In the data rows, the value 500 means zero.
Some points, each followed by its number:
[313 570 427 529 304 578 490 452 454 401 321 443 567 523 412 557 377 571 249 400 417 339 490 390 320 656 446 482 462
 392 644 528 443 545 524 539 431 434 544 471 568 444 575 383 541 257 318 545 484 546 559 407 309 224 700 434 551 622
 639 759 737 318 548 228] 0
[508 498 607 488 327 322 442 337 550 466 447 528 482 439 566 614 720 449 500 634 414 470 535 621 357 541 526 434 441
 487 338 658 580 405 550 532 486 506 626 496 358 443 432 524 499 481 466 661 316 380 430 591 419 491 381 492 504 490
 340 317 487 613 609 224] 1
[409 553 573 622 438 572 488 540 512 369 370 478 537 503 459 515 449 467 393 472 400 444 469 390 432 625 431 434 474
 408 473 578 456 561 508 560 397 569 515 404 664 426 598 473 435 446 391 349 482 559 555 403 341 427 549 451 475 522
 570 492 453 411 509 427] 2
[466 500 443 540 448 561 464 576 494 379 448 591 495 534 547 493 505 507 364 520 449 389 451 303 357 530 448 495 511
 417 556 509 496 540 562 562 453 429 484 458 436 528 576 477 528 391 504 540 517 488 524 239 384 472 538 408 508 573
 604 469 688 405 586 317] 3
[645 317 344 932 750 710 247 534 724 277 364 696 436 748 571 285 463 742 429 375 050 453 439 572 312 502 484 332 483
 079 936 781 475 338 355 576 999 757 666 343 692 636 521 409 579 641 724 815 175 573 502 340 046 558 700 487 356 334
 444 000 783 358 515 296] 4
[244 666 521 424 127 376 449 262 402 467 201 388 567 394 510 708 553 256 349 508 000 415 585 508 277 552 331 377 376
 481 291 654 477 418 565 722 262 585 789 536 208 217 502 443 414 286 000 601 584 257 538 513 272 549 523 585 389 569
 562 589 579 489 478 188] 5
[268 635 775 416 284 407 474 431 426 314 258 370 576 427 323 682 415 423 371 520 149 427 565 341 257 482 450 162 409
 439 442 834 449 463 478 656 326 649 637 537 620 214 479 484 220 468 356 396 564 293 585 479 267 436 528 561 400 552
 430 474 435 492 465 454] 6
[507 496 766 496 354 336 427 373 572 578 424 488 513 456 410 607 561 431 487 683 313 503 536 641 325 443 471 218 463
 474 206 718 552 335 493 548 568 607 713 564 505 401 435 529 393 509 539 532 484 379 443 621 383 550 582 567 431 446
 504 533 396 594 514 251] 7
[308 701 669 357 381 414 463 319 417 286 326 510 548 404 431 665 475 368 358 662 341 403 541 347 410 476 525 488 462
 451 502 688 495 560 580 600 498 491 694 523 611 315 465 500 437 369 320 492 517 406 506 329 272 359 916 303 394 628
 651 427 450 469 550 208] 8
[550 529 605 446 372 333 399 519 652 317 443 511 501 447 638 580 463 333 569 663 307 507 573 550 482 319 464 606 473
 440 337 813 545 377 463 529 511 604 686 503 389 384 429 542 478 524 328 426 512 241 433 571 352 517 543 698 337 407
 449 220 517 652 502 325] 9
[387 508 531 434 414 572 495 477 453 429 395 535 536 509 492 517 452 501 332 485 628 401 492 339 463 601 426 545 496
 428 640 514 465 572 539 548 442 494 523 524 564 459 531 455 535 470 504 562 542 513 549 251 349 365 587 421 524 586
 586 556 795 374 563 387] 10
[468 719 740 679 263 356 380 271 540 277 331 481 540 446 523 638 518 414 488 709 438 428 528 464 448 530 437 393 411
 383 468 770 510 399 474 660 486 584 724 684 481 335 472 484 146 451 406 373 347 319 491 362 212 351 586 481 515 551
 329 428 499 558 563 242] 11
[563 416 484 514 415 343 369 446 594 306 415 501 482 493 721 518 545 542 450 670 078 483 523 637 606 490 541 265 469
 344 415 730 566 456 380 650 605 573 747 542 550 401 452 554 492 331 395 476 399 218 396 396 170 760 715 728 332 412
 917 344 648 625 580 197] 12
[464 510 608 549 346 421 443 351 541 473 444 559 503 487 514 586 545 461 443 629 367 451 529 567 345 418 542 497 461
 453 434 601 529 442 529 594 419 511 659 504 420 419 407 472 589 561 494 500 530 373 461 499 382 580 430 506 454 521
 601 570 554 516 582 294] 13
[348 515 455 514 353 602 478 535 422 236 354 517 519 529 462 529 459 449 309 420 410 350 455 266 472 631 410 474 496
 384 650 519 439 582 622 576 286 440 564 421 572 472 626 412 526 336 450 532 477 552 553 275 285 302 523 412 517 632
 545 711 668 325 606 319] 14
[053 869 507 332 000 319 509 134 297 045 029 347 692 377 434 878 657 138 295 573 132 425 556 000 357 439 439 011 325
 474 305 977 390 404 569 835 035 796 989 568 973 025 227 440 393 000 090 101 753 177 636 463 048 219 999 470 411 575
 084 818 877 525 518 363] 15
[519 603 487 540 387 334 428 548 580 499 415 473 496 454 615 654 697 313 528 704 473 500 579 540 607 525 526 404 451
 485 345 658 557 425 466 603 441 516 567 564 469 405 446 556 440 468 367 471 424 236 412 504 418 561 688 518 415 456
 341 314 519 618 565 295] 16
[285 655 538 631 231 294 466 174 517 409 298 447 560 357 539 815 514 335 422 765 020 440 595 323 196 518 449 179 362
 448 297 837 492 396 501 633 611 561 808 593 732 173 382 416 493 486 163 811 609 222 517 379 250 571 280 440 421 525
 310 558 613 522 571 132] 17
[453 490 554 581 335 370 406 384 582 337 395 673 504 478 596 650 615 400 429 689 358 403 508 216 519 643 422 319 455
 422 622 699 516 467 434 585 303 510 723 527 553 405 563 499 497 345 276 508 608 237 446 452 388 351 815 513 356 577
 618 769 651 543 657 166] 18
[396 573 595 483 410 542 484 532 432 310 341 545 546 513 571 549 391 560 367 447 324 428 484 298 388 645 463 390 497
 415 524 570 433 527 526 564 486 560 517 467 672 417 539 467 488 477 450 531 535 487 564 386 330 453 642 401 495 566
 489 513 653 398 551 360] 19
[342 518 478 838 373 658 414 687 479 304 135 438 542 596 421 583 302 620 221 328 131 366 411 386 199 642 604 136 420
 222 782 704 372 456 406 684 429 692 724 330 997 317 673 364 630 210 447 214 464 545 638 220 003 492 999 492 509 622
 295 350 461 270 556 187] 20
[526 501 709 519 410 392 436 470 627 357 441 429 481 475 357 564 579 420 502 556 295 488 525 543 469 557 503 413 457
 449 287 656 525 496 468 547 479 547 641 592 514 435 467 539 439 471 279 450 554 372 458 473 415 544 545 558 417 444
 520 295 433 603 528 295] 21
[492 389 736 999 635 711 286 735 682 000 180 552 516 680 723 285 208 568 458 157 828 581 406 839 295 999 448 048 408
 103 446 739 375 325 190 531 894 999 751 376 873 394 618 478 333 999 300 460 441 485 637 333 000 566 194 663 334 228
 441 141 658 338 292 564] 22
[306 627 173 999 443 660 421 682 401 196 143 521 537 586 492 534 162 451 206 370 101 355 516 331 285 827 643 474 453
 222 754 616 398 671 525 614 363 670 539 264 999 305 413 402 654 268 482 351 329 502 636 011 047 378 684 456 470 630
 148 798 588 262 543 244] 23
[539 443 350 636 498 588 444 567 524 418 493 598 472 557 495 474 523 480 404 580 450 412 467 432 484 548 496 502 512
 393 570 530 516 542 523 525 392 432 513 505 492 597 604 465 604 432 544 576 503 532 484 457 420 427 547 406 502 541
 561 423 544 418 616 269] 24
[717 337 646 665 521 530 384 380 642 572 537 648 357 600 482 371 559 640 469 638 577 357 444 562 652 521 531 523 548
 305 234 421 603 434 484 528 615 344 681 521 577 755 526 540 648 597 570 740 332 553 338 369 333 444 521 558 492 458
 757 349 712 519 703 104] 25
[480 701 479 430 314 301 379 235 685 366 389 455 504 382 509 587 533 539 612 803 635 507 567 547 495 549 613 553 422
 402 000 773 537 366 467 627 760 660 771 666 333 368 527 582 275 514 207 000 538 152 440 604 290 506 566 619 373 456
 343 539 324 655 561 222] 26
[499 571 541 557 432 398 460 427 551 480 451 452 500 439 494 568 521 531 538 605 483 513 542 606 396 493 549 441 480
 471 195 647 526 472 499 563 458 546 618 583 352 430 454 518 374 417 334 412 526 321 447 566 423 457 497 609 482 463
 409 321 581 576 515 420] 27
[334 686 652 542 198 278 399 276 593 334 220 559 481 334 316 754 395 496 336 788 517 340 627 717 265 616 728 325 393
 425 287 764 498 355 664 724 206 514 860 755 848 268 499 430 609 338 363 835 599 026 503 566 255 234 231 449 366 547
 430 759 840 585 654 000] 28
[425 547 482 589 432 568 444 421 506 401 382 532 528 543 507 504 453 458 347 527 342 438 453 338 492 686 477 320 483
 372 559 630 454 554 494 594 522 572 498 443 820 454 598 450 505 490 526 493 503 456 504 379 339 395 588 374 446 539
 634 466 558 424 512 443] 29
[673 339 458 646 565 558 397 413 607 378 590 728 400 591 519 392 626 635 434 630 614 354 453 309 544 640 488 491 555
 347 559 468 564 524 549 587 554 344 534 396 654 746 537 477 583 618 614 505 490 496 397 241 428 396 609 513 578 500
 601 284 758 452 660 146] 30
[490 418 612 795 569 590 425 520 534 289 385 526 530 586 668 402 392 608 452 400 386 516 448 393 346 673 496 252 500
 327 485 614 451 449 418 495 630 679 619 447 600 473 541 480 489 600 472 381 409 514 542 388 226 558 531 503 475 395
 350 407 478 423 445 508] 31
[522 534 766 724 386 567 436 493 540 208 349 589 501 515 525 467 481 585 338 582 546 388 517 345 435 605 453 528 488
 356 593 604 483 522 615 592 423 488 533 513 485 487 463 438 514 642 523 392 421 468 502 125 333 652 800 348 576 559
 576 372 690 383 559 221] 32
Which two points above are nearest to each new point, looking only along the 2 directions in which the numbered points spread most? Their numbers follow each, nearest first.
[463 600 575 455 379 442 457 417 506 505 424 518 521 472 664 563 507 430 422 598 590 454 548 420 529 606 528 522 470
 454 675 556 513 455 516 605 389 489 599 578 553 439 472 489 545 522 426 404 513 385 475 325 346 411 624 486 496 519
 283 442 533 510 558 229] 12 13
[457 546 620 421 398 465 465 379 500 323 438 533 499 458 384 569 491 362 403 573 429 433 515 541 576 533 513 508 460
 461 419 597 524 450 534 568 443 519 593 509 593 430 471 532 435 344 370 608 500 435 470 451 395 489 738 472 407 509
 459 570 543 524 554 313] 11 13
[605 566 601 844 364 310 371 384 740 517 411 539 466 453 702 578 478 706 565 750 314 488 555 721 468 570 400 222 442
 370 418 809 604 202 506 607 530 720 708 528 680 388 368 527 178 401 306 389 671 304 422 350 136 467 701 765 272 334
 604 414 474 687 587 205] 13 21
[549 522 530 527 504 465 448 508 602 457 489 530 461 508 621 492 581 489 518 549 497 478 508 550 565 498 477 526 475
 426 489 559 522 437 504 526 601 500 627 479 515 503 513 543 540 396 621 592 426 436 438 611 429 513 434 567 465 463
 477 378 505 516 545 306] 12 24
[428 445 207 504 474 655 390 399 576 157 339 665 509 602 434 454 277 428 173 422 619 221 477 457 685 626 254 429 557
 245 683 631 482 627 486 648 519 502 550 443 559 507 764 371 827 548 479 847 522 345 538 123 126 353 425 403 517 585
 459 472 561 299 701 114] 31 32
[590 427 486 548 422 542 461 486 515 541 521 598 448 563 443 468 565 499 383 590 549 368 451 563 564 638 510 522 538
 406 455 433 517 505 569 599 399 339 494 446 523 640 526 517 603 452 521 655 472 443 435 445 453 491 604 461 539 553
 454 526 623 443 677 274] 24 12
[387 541 598 569 359 573 476 460 420 259 339 476 562 517 346 574 412 482 306 424 415 404 515 218 325 592 371 472 474
 421 456 540 443 525 542 574 347 524 521 428 654 410 558 465 515 374 446 422 531 466 558 366 305 333 562 379 528 602
 645 684 467 364 558 407] 0 14
[648 442 429 811 542 733 341 405 665 050 424 985 433 650 676 312 553 685 225 622 630 291 368 554 222 888 355 789 558
 164 500 570 477 531 567 558 527 467 625 411 911 700 599 422 528 459 605 422 213 566 463 154 004 294 352 354 490 510
 621 495 791 311 580 225] 22 4
[530 320 456 999 641 668 365 568 689 157 377 626 453 617 809 333 455 587 444 291 430 465 447 729 378 976 543 155 511
 200 490 785 471 395 372 473 715 732 599 473 574 536 561 462 637 698 640 049 225 529 518 333 049 574 434 600 499 381
 510 220 660 337 485 304] 22 4
[869 223 275 911 431 540 296 430 679 805 602 808 291 593 716 367 824 723 350 807 612 255 405 801 463 607 396 416 589
 211 847 329 700 384 581 783 606 306 501 352 611 880 455 582 764 442 805 999 169 515 282 059 380 328 999 672 412 467
 636 344 718 516 865 104] 30 25
[237 562 999 680 498 675 429 216 595 067 066 632 638 574 244 534 233 245 266 372 555 315 481 090 159 942 530 000 408
 203 720 851 353 484 603 741 498 678 610 461 743 288 423 338 391 748 317 225 579 494 702 024 000 454 455 241 504 642
 519 729 580 261 573 223] 20 23
[658 324 527 466 363 616 380 237 534 133 533 733 366 621 414 460 503 547 182 569 832 176 423 000 889 685 376 493 586
 215 550 440 553 619 686 640 548 263 505 432 354 786 486 435 662 920 490 909 474 468 397 011 314 331 778 375 473 709
 556 500 887 341 863 000] 30 24
[252 497 474 689 304 690 468 414 410 000 245 728 578 587 512 484 451 368 104 403 500 158 396 000 411 688 327 322 471
 222 999 455 396 694 630 627 403 389 550 606 584 491 678 334 574 120 315 480 649 691 564 000 143 029 959 033 582 748
 999 751 944 126 753 077] 20 23
[571 438 584 623 563 485 413 518 603 510 493 556 451 517 556 491 629 520 525 625 421 463 469 535 501 539 575 412 496
 379 325 627 555 425 526 562 558 541 600 480 579 545 535 518 574 618 504 567 448 380 404 289 358 389 524 508 463 455
 494 302 488 548 555 367] 24 12
[365 619 589 551 272 429 484 468 488 316 352 416 552 424 587 630 463 395 385 535 434 461 517 316 282 550 525 446 449
 498 517 606 463 474 486 600 319 565 648 558 519 321 509 462 357 421 333 365 519 418 527 407 328 371 855 488 538 546
 438 659 490 500 496 424] 8 18
[387 616 975 545 231 329 424 570 443 360 294 565 557 404 372 703 556 225 419 800 422 372 564 000 527 668 579 473 415
 408 150 791 547 465 531 793 502 518 688 439 793 316 359 497 190 511 121 548 762 225 466 435 241 290 862 357 573 569
 323 201 661 499 604 067] 17 28
[549 354 482 652 480 659 373 326 676 277 397 810 466 611 234 429 544 500 143 572 497 200 434 222 555 952 435 651 572
 276 636 508 507 634 650 574 394 326 541 471 999 678 604 369 585 572 475 563 409 584 413 000 250 525 849 584 570 681
 844 574 953 299 832 000] 31 32
[750 481 570 000 166 090 362 515 693 180 598 627 304 410 513 693 999 416 542 999 373 417 611 657 408 067 463 411 497
 444 134 792 748 410 660 883 223 376 721 763 000 533 359 689 388 316 470 741 552 000 125 626 620 744 999 918 330 468
 827 301 756 888 821 000] 26 9
[622 363 375 598 623 606 373 705 629 495 415 747 451 645 705 351 501 701 431 497 517 390 439 597 577 604 414 464 516
 224 640 516 530 418 482 565 591 552 489 492 462 677 441 478 501 586 577 470 308 589 460 003 218 641 193 373 651 452
 748 429 525 413 578 328] 30 22
